In the rows, 128 means zero.
Each path is a new rotation, seen through one point. The rows after it are directions, each followed by how far the rotation turns it, in deg/step (0 if it stays put).
Each turn is a multiple of 5 degrees from 10 to 175, or 0.
Each row of a path follows its step; steps can be skipped.
path 1
step 0: [131 126 130 122 135 125 133 134 126 126 136 130 132 137 129 132 129 127
 128 129 131 123 120 134 128 125 133 135 135 130 121 127 121 125 134 140
 132 128 119 131 134 122 127 114 126 133 124 120 138 128 125 127 121 120
 122 131 121 119 131 125 138 130 122 116 133 125]
step 1: [128 123 123 129 130 115 139 132 131 134 133 116 129 123 122 133 126 126
 130 128 128 130 128 121 132 126 113 127 127 125 124 126 122 133 115 126
 129 131 126 114 140 129 127 134 125 124 132 131 126 128 120 127 127 130
 131 129 139 128 127 136 127 124 121 134 123 137]
step 2: [129 139 134 120 118 124 126 137 133 131 130 126 127 124 144 125 131 127
 133 132 125 123 117 124 128 130 126 123 129 128 139 140 126 132 140 124
 131 129 132 128 129 125 128 133 136 135 128 121 128 130 124 119 121 128
 134 133 118 120 129 129 126 130 128 123 135 123]
step 5: [128 127 136 129 129 128 130 138 123 126 128 120 130 135 136 128 130 124
 129 130 129 127 124 132 123 118 126 121 136 124 142 131 130 121 129 142
 132 135 122 131 130 126 130 121 130 119 121 120 135 126 116 136 126 132
 133 120 124 124 136 131 128 136 123 129 124 119]
step 6: [136 129 114 125 124 130 131 134 131 124 128 115 127 123 121 135 127 134
 129 128 139 122 127 128 134 129 123 131 125 122 116 135 130 116 120 120
 126 137 133 124 125 132 127 135 125 130 132 123 126 132 120 132 133 126
 126 131 135 123 123 137 129 119 130 130 134 124]
step 7: [126 132 125 132 127 126 130 137 121 131 126 138 117 120 130 119 128 118
 129 128 130 122 123 124 125 131 134 132 136 129 134 130 127 131 131 135
 136 110 134 131 130 123 137 130 135 135 119 126 128 130 118 123 127 132
 127 127 123 120 128 136 126 130 124 131 137 134]
step 8: [132 138 129 120 132 134 132 131 134 131 129 123 126 128 126 130 138 134
 125 130 126 125 137 137 133 120 124 122 130 127 126 122 129 121 128 131
 130 126 123 132 129 126 122 129 118 120 127 125 139 126 131 124 122 130
 126 114 133 119 136 129 126 113 121 139 124 126]
step 10: [123 128 122 124 128 130 133 139 125 127 136 122 126 134 129 119 137 122
 131 121 121 131 129 127 113 112 128 120 122 132 124 129 127 120 121 132
 124 124 125 129 131 130 136 126 136 137 123 121 132 124 118 125 119 130
 129 130 129 124 134 130 125 132 130 134 121 132]
step 11: [130 128 129 114 133 120 132 134 136 123 127 129 135 127 128 138 127 133
 131 130 133 121 118 130 135 136 115 136 121 124 126 121 132 126 131 125
 131 125 124 132 123 135 125 124 122 133 127 118 130 133 127 122 122 127
 117 126 136 120 125 134 136 125 124 125 133 128]
step 12: [129 136 129 137 125 121 134 129 116 133 128 119 117 129 133 127 124 115
 126 129 123 129 129 129 131 129 124 125 128 122 128 121 131 133 131 135
 136 127 123 124 137 128 133 130 134 124 133 128 125 121 114 117 128 131
 138 135 130 127 126 126 129 123 125 126 134 140]
Speeds:
[130 129 128 126 127 124 130 128 128 131 130 128 131 129 129 128 129 128
 128 126 127 128 128 129 127 130 126 127 127 128 128 128 126 129 128 128
 127 128 128 129 129 130 126 127 128 129 129 127 127 127 129 125 127 128
 129 130 128 130 128 126 130 130 128 127 127 131]  35
[129 124 129 126 128 128 127 128 128 125 130 127 128 130 129 128 126 127
 131 129 129 128 129 128 127 128 127 128 128 128 127 127 128 126 127 129
 126 130 128 126 128 128 128 125 128 129 126 126 128 128 125 129 129 127
 126 129 131 128 127 128 128 131 128 127 127 129]  70
[128 128 127 130 127 128 128 126 127 128 132 127 127 129 128 129 130 128
 130 128 126 128 130 131 129 127 127 127 126 127 125 128 128 128 127 127
 128 130 131 128 129 130 127 130 129 127 127 127 128 127 129 127 128 128
 126 129 128 128 129 129 127 127 129 130 126 127]  160
[129 129 128 132 128 129 129 128 127 127 128 126 130 128 128 129 128 129
 126 126 130 129 129 129 129 128 129 130 127 126 126 129 127 127 129 129
 129 130 128 128 128 124 129 127 129 129 128 126 127 124 127 128 129 126
 127 128 127 127 125 126 127 126 129 126 128 130]  120
